In the data rows, 500 means zero.
What is the hidden score of each row? Scores go from 0 to 16, and 8 is about the middle.
array([429, 386, 475, 512, 442, 380, 583, 475]) -> 11
array([582, 518, 503, 501, 454, 448, 511, 485]) -> 10
array([281, 694, 481, 413, 710, 708, 327, 463]) -> 0
array([594, 572, 518, 502, 406, 572, 390, 564]) -> 7
array([524, 504, 466, 485, 473, 425, 536, 400]) -> 7
array([365, 529, 573, 486, 712, 580, 475, 526]) -> 0
array([561, 482, 428, 527, 363, 398, 572, 431]) -> 11
array([552, 340, 519, 482, 509, 498, 502, 600]) -> 10
array([482, 437, 484, 462, 498, 370, 571, 441]) -> 9
array([548, 407, 410, 514, 506, 321, 576, 501]) -> 11
array([371, 613, 435, 459, 633, 620, 434, 444]) -> 0
array([555, 528, 460, 430, 449, 421, 559, 401]) -> 8
array([561, 531, 513, 576, 429, 575, 386, 516]) -> 6
array([367, 385, 515, 324, 647, 331, 712, 389]) -> 7
array([404, 515, 520, 493, 571, 636, 454, 594]) -> 2
array([516, 458, 450, 435, 449, 444, 564, 392]) -> 8
array([591, 418, 452, 508, 486, 524, 490, 543]) -> 8
array([495, 420, 529, 512, 409, 433, 535, 437]) -> 11
array([350, 614, 471, 463, 532, 629, 428, 508]) -> 0
array([590, 477, 526, 512, 420, 429, 575, 390]) -> 12
array([599, 507, 507, 478, 373, 405, 572, 440]) -> 13
array([580, 481, 569, 516, 616, 528, 469, 610]) -> 8
array([366, 687, 543, 488, 657, 660, 440, 478]) -> 0
array([560, 448, 598, 532, 474, 510, 454, 644]) -> 12
array([602, 533, 559, 540, 484, 555, 386, 621]) -> 8
array([530, 385, 572, 427, 545, 346, 632, 455]) -> 13
array([397, 316, 519, 413, 528, 351, 723, 466]) -> 13
array([603, 581, 494, 551, 329, 535, 363, 508]) -> 8
array([597, 420, 442, 557, 318, 475, 452, 404]) -> 10
array([397, 417, 516, 487, 562, 419, 617, 451]) -> 8
array([599, 441, 542, 467, 475, 544, 438, 605]) -> 9
array([448, 561, 493, 465, 556, 593, 470, 541]) -> 2
array([491, 421, 571, 539, 527, 404, 618, 436]) -> 12
array([512, 505, 467, 441, 498, 410, 561, 419]) -> 7
array([451, 404, 375, 509, 522, 411, 691, 334]) -> 7
array([482, 445, 553, 486, 561, 496, 472, 515]) -> 7
array([603, 492, 493, 531, 454, 490, 475, 511]) -> 9
array([593, 585, 515, 473, 381, 498, 443, 482]) -> 9
array([403, 620, 495, 483, 518, 659, 432, 490]) -> 0
array([461, 427, 531, 454, 520, 354, 619, 369]) -> 10
array([703, 446, 554, 595, 311, 500, 451, 657]) -> 16
array([404, 354, 499, 417, 593, 338, 729, 445]) -> 11
array([464, 412, 386, 449, 476, 397, 589, 295]) -> 5
array([391, 508, 530, 537, 567, 540, 517, 496]) -> 4
array([428, 584, 347, 554, 571, 648, 392, 453]) -> 0
array([395, 589, 560, 526, 560, 591, 478, 509]) -> 3
array([620, 521, 516, 562, 490, 476, 469, 509]) -> 9
array([558, 546, 533, 482, 499, 526, 468, 548]) -> 7
array([374, 336, 458, 383, 599, 327, 739, 384]) -> 9
array([545, 454, 332, 585, 524, 561, 434, 552]) -> 2
array([439, 462, 632, 528, 586, 555, 467, 714]) -> 9
array([544, 517, 419, 461, 437, 377, 568, 402]) -> 8
array([453, 481, 521, 507, 528, 567, 425, 553]) -> 4
array([496, 492, 550, 511, 568, 608, 415, 615]) -> 5
array([419, 599, 507, 490, 624, 593, 423, 600]) -> 0
array([623, 508, 506, 546, 421, 573, 390, 644]) -> 9
array([547, 364, 461, 420, 443, 370, 626, 409]) -> 12
array([556, 509, 435, 537, 339, 410, 560, 359]) -> 10
array([445, 408, 584, 471, 519, 461, 550, 503]) -> 10
array([400, 412, 604, 518, 484, 429, 649, 440]) -> 13
array([391, 494, 337, 440, 453, 408, 567, 276]) -> 2
array([372, 615, 500, 453, 558, 621, 472, 474]) -> 0
array([610, 507, 575, 532, 398, 523, 421, 555]) -> 11
array([506, 489, 370, 543, 441, 461, 521, 344]) -> 4
array([367, 620, 484, 500, 612, 643, 422, 510]) -> 0
array([557, 582, 518, 405, 464, 406, 507, 533]) -> 9
array([401, 609, 548, 492, 571, 600, 380, 578]) -> 1
array([497, 469, 444, 473, 503, 360, 610, 377]) -> 8
array([481, 484, 446, 498, 391, 418, 582, 283]) -> 8
array([604, 455, 529, 553, 412, 423, 577, 490]) -> 14
array([392, 328, 505, 464, 624, 331, 753, 441]) -> 11
array([582, 445, 594, 526, 488, 571, 446, 696]) -> 11
array([468, 533, 457, 488, 449, 408, 557, 369]) -> 7
array([569, 491, 475, 491, 437, 446, 527, 461]) -> 9
array([501, 442, 455, 488, 541, 408, 564, 472]) -> 8
array([527, 529, 494, 546, 504, 528, 466, 515]) -> 6
array([383, 347, 538, 473, 587, 334, 711, 390]) -> 11
array([680, 469, 507, 569, 288, 490, 439, 521]) -> 14
array([597, 493, 436, 552, 421, 511, 427, 550]) -> 8
array([684, 444, 645, 641, 361, 524, 371, 717]) -> 16
array([540, 531, 544, 585, 548, 570, 427, 663]) -> 7
array([555, 559, 426, 465, 490, 503, 479, 479]) -> 4
array([577, 543, 464, 514, 449, 548, 437, 596]) -> 7
array([399, 571, 518, 491, 604, 593, 463, 540]) -> 1
array([453, 339, 486, 453, 542, 350, 673, 469]) -> 12
array([396, 373, 565, 468, 581, 384, 660, 412]) -> 10
array([630, 447, 521, 539, 439, 452, 478, 526]) -> 12
array([570, 473, 541, 556, 465, 453, 535, 519]) -> 12
array([481, 501, 502, 455, 577, 592, 504, 634]) -> 5
array([556, 571, 556, 539, 541, 495, 473, 486]) -> 7
array([648, 507, 547, 591, 347, 537, 395, 559]) -> 12
array([475, 424, 516, 461, 520, 432, 573, 406]) -> 8
array([366, 404, 465, 436, 643, 385, 707, 458]) -> 7
array([620, 459, 497, 530, 402, 534, 434, 581]) -> 10
array([280, 521, 512, 497, 665, 623, 508, 487]) -> 0
array([538, 527, 504, 517, 494, 408, 561, 456]) -> 10
array([511, 488, 395, 441, 499, 366, 573, 373]) -> 6
array([537, 498, 532, 520, 474, 578, 417, 586]) -> 7
array([588, 515, 564, 542, 380, 509, 382, 560]) -> 11
array([627, 389, 589, 583, 546, 548, 506, 646]) -> 12
array([518, 449, 552, 458, 604, 522, 601, 554]) -> 8
array([622, 561, 550, 531, 402, 462, 481, 490]) -> 11
array([432, 556, 411, 417, 548, 456, 550, 408]) -> 2
array([436, 575, 507, 567, 577, 544, 439, 618]) -> 4
array([608, 513, 515, 565, 507, 496, 460, 627]) -> 10
array([567, 549, 475, 425, 436, 572, 452, 422]) -> 4
array([573, 536, 524, 514, 465, 566, 452, 587]) -> 8
array([572, 550, 547, 521, 518, 517, 463, 565]) -> 8
array([600, 574, 583, 555, 484, 598, 369, 580]) -> 7
array([469, 415, 491, 499, 477, 438, 548, 401]) -> 8
array([631, 503, 484, 523, 449, 487, 439, 510]) -> 9
array([433, 379, 455, 443, 579, 397, 628, 436]) -> 7
array([464, 655, 527, 482, 557, 612, 474, 577]) -> 3
array([355, 612, 435, 544, 624, 632, 427, 539]) -> 0
array([452, 508, 388, 399, 547, 433, 538, 424]) -> 2
array([411, 540, 459, 402, 566, 470, 592, 410]) -> 3
array([362, 388, 475, 440, 562, 408, 663, 379]) -> 7
array([569, 443, 550, 551, 458, 457, 485, 528]) -> 12
array([612, 548, 600, 548, 440, 577, 317, 647]) -> 9
array([347, 627, 472, 492, 623, 658, 457, 559]) -> 0
array([474, 460, 352, 413, 569, 390, 621, 338]) -> 3
array([191, 783, 415, 377, 666, 743, 371, 363]) -> 0
array([421, 604, 534, 491, 566, 601, 421, 588]) -> 2
array([695, 459, 567, 577, 355, 477, 395, 660]) -> 15
array([448, 538, 540, 496, 550, 634, 438, 587]) -> 3
array([592, 532, 602, 655, 445, 580, 348, 516]) -> 8
array([481, 397, 432, 509, 416, 422, 562, 428]) -> 9
array([536, 521, 651, 569, 465, 552, 413, 595]) -> 11
array([571, 450, 501, 601, 474, 493, 508, 560]) -> 11
array([541, 449, 539, 587, 465, 530, 544, 609]) -> 12
array([370, 390, 462, 448, 573, 383, 628, 418]) -> 7
array([464, 515, 560, 553, 504, 579, 432, 567]) -> 6
array([527, 439, 451, 464, 425, 418, 563, 357]) -> 9
array([425, 492, 514, 523, 553, 588, 460, 545]) -> 4
